[[121 125 140 119 107 132 115 119 120 108 121 130 129 122 119]
 [136 128 129 126 130 129 132 135 135 131 135 126 132 133 126]
 [128 127 133 125 121 129 125 127 127 122 127 128 129 127 125]
 [131 135 141 125 115 130 124 128 131 110 129 121 128 128 122]
 [129 134 127 133 133 126 132 130 131 129 129 124 125 129 132]
 [138 132 137 124 122 130 129 135 136 120 135 122 132 133 123]
 [123 125 132 124 119 129 122 123 123 121 124 130 128 124 125]
 [111 124 133 125 111 129 114 112 112 113 113 134 123 116 124]
 [134 130 131 127 127 129 130 133 133 126 133 124 130 132 126]
 [140 134 137 125 123 130 131 136 138 119 136 120 132 134 123]
 [123 125 132 125 119 129 122 123 122 120 123 130 128 124 125]] yields 140

[[139 143 124 115 129 107 115 116]
 [105 143 119 119 138 125 135 137]
 [121 138 128 104 126 129 109 128]
 [123 123 115 121 119 137 129 116]
 [116 134 143 132 120 130 141 118]
 [120 134 120 112 114 129 104 141]
 [144 127 130 131 156 135 115 119]
 [101 130 124 122 111 125 118 136]
 [132 114 108 153 103 134 131 125]] yields 124

[[128 122 130 112 129 129 135 127 118 132 131 131 131 128]
 [112 126 133 141 135 121 115 135 141 123 131 137 130 149]
 [120 125 123 115 133 134 124 118 130 134 129 131 125 103]
 [122 135 135 130 126 122 116 132 125 128 127 115 131 138]
 [122 134 136 131 126 122 112 136 126 124 127 119 130 137]
 [144 158 122 137 137 120 143 135 130 122 143 122 133 135]
 [130 128 135 120 124 128 116 133 125 123 119 132 133 130]
 [123 131 134 129 125 124 110 139 126 123 125 124 130 136]
 [134 121 133 124 113 132 119 117 138 125 125 143 121 136]] yields 130

[[109 112 112 146 143 112 141 117 146 119 113 136 146 145]
 [140 137 136 114 119 137 120 138 116 136 136 119 115 114]
 [131 129 129 124 128 129 128 134 125 133 128 123 125 123]
 [128 128 128 128 128 128 128 128 128 128 128 128 128 128]
 [140 130 129 112 128 130 131 150 119 150 128 107 117 110]
 [120 123 124 138 132 123 130 118 135 119 124 137 136 138]
 [126 129 129 130 125 129 124 121 128 121 130 133 128 131]
 [122 122 122 134 134 122 134 126 135 127 122 129 135 133]] yields 112

[[119 130 138 137 137 139 141 122 120 144 140 118 116 139 137]
 [127 126 129 122 129 129 124 128 128 127 129 128 128 130 128]
 [121 120 119 148 119 120 142 116 120 135 121 112 111 118 120]
 [135 130 136 122 135 135 128 142 136 128 135 141 139 137 133]
 [122 131 121 126 122 121 120 113 120 123 121 118 122 118 124]
 [158 110 107 119 106 106 113 150 157 100 105 155 154 109 106]
 [143 140 125 105 127 124 102 137 141 106 121 149 155 123 128]
 [105 136 139 130 139 140 133 103 105 145 140 103 105 137 140]
 [129 123 131 124 130 131 128 132 131 129 131 131 129 133 128]] yields 138

[[131 120 125 141 135 123 127 130]
 [131 119 125 140 136 123 127 129]
 [131 119 125 140 137 123 127 129]
 [131 121 125 143 135 123 128 131]
 [131 119 125 141 136 123 127 129]
 [131 119 125 139 136 123 126 128]
 [130 123 125 144 133 124 129 132]
 [126 137 124 152 121 129 137 142]
 [129 129 124 148 128 126 133 137]
 [130 126 124 146 131 125 131 134]
 [128 133 124 151 124 127 136 140]] yields 125

[[124 124 133 126 144 128 121 119 132 122 132 137 120 127]
 [121 125 129 131 136 125 120 120 122 125 140 138 121 134]
 [129 126 131 126 134 130 124 126 130 124 124 130 126 126]
 [138 122 136 125 137 139 114 128 129 113 102 126 129 119]
 [128 126 131 126 135 129 125 125 131 125 126 130 125 126]
 [131 134 121 131 108 127 139 140 123 137 125 117 138 130]
 [127 128 131 122 136 127 133 125 141 130 129 128 126 123]
 [124 130 125 131 124 124 132 128 125 133 138 130 128 133]
 [121 127 127 132 131 124 124 122 121 128 141 136 123 135]
 [129 124 127 135 126 131 114 127 111 119 123 132 127 133]
 [133 125 130 128 129 133 121 129 124 121 117 127 129 125]] yields 133

[[126 134 130 123 122 122 117 128 142 137 122 136 140]
 [119 129 115 116 150 131 133 148 153 126 131 135 151]
 [133 128 131 140 112 131 122 112 101 125 130 121 105]
 [129 133 137 125 117 118 118 123 141 140 119 135 137]
 [128 123 121 131 138 136 138 132 117 117 135 121 120]] yields 130
---
[[109 119 133 106 119]
 [122 118 150 124 134]
 [127 136 131 101 113]] | 118

[[123 132 149 135 137 150]
 [113 111 116 104 128 141]
 [140 134 140 136 128 108]] | 111

[[106 123 108 152 153 125]
 [128 128 129 125 126 128]
 [115 145 136 122 130 146]] | 128

[[109 128 126 147 152]
 [132 155 134 147 133]
 [153 100 145 120 153]] | 155

[[135 151 135 117 118]
 [136 151 135 121 118]
 [135 140 135 122 118]] | 151

[[141 117 115 120 137]
 [127 130 132 120 150]
 [145 123 117 141 123]] | 130

[[127 116 141 115]
 [128 117 123 107]
 [126 138 119 150]] | 117
---
[[144 151 154 144 140 106]
 [110 120 117 131 129 127]
 [136 145 146 140 138 108]] ⇒ 106

[[117 118 111 149 149 132]
 [122 110 101 150 155 139]
 [115 128 124 142 139 126]] ⇒ 132

[[120 158 141 115 145 129]
 [127 127 128 128 127 128]
 [132 136 115 151 140 142]] ⇒ 129

[[134 121 125 135 146 123 136]
 [137 122 149 118 127 145 118]
 [123 120 149 124 121 150 121]] ⇒ 136

[[151 132 137 141 116]
 [131 130 127 128 126]
 [114 125 122 119 136]] ⇒ 116

[[118 155 136 125 143 123 113]
 [123 150 143 128 140 109 120]
 [121 129 126 130 132 132 124]] ⇒ 113
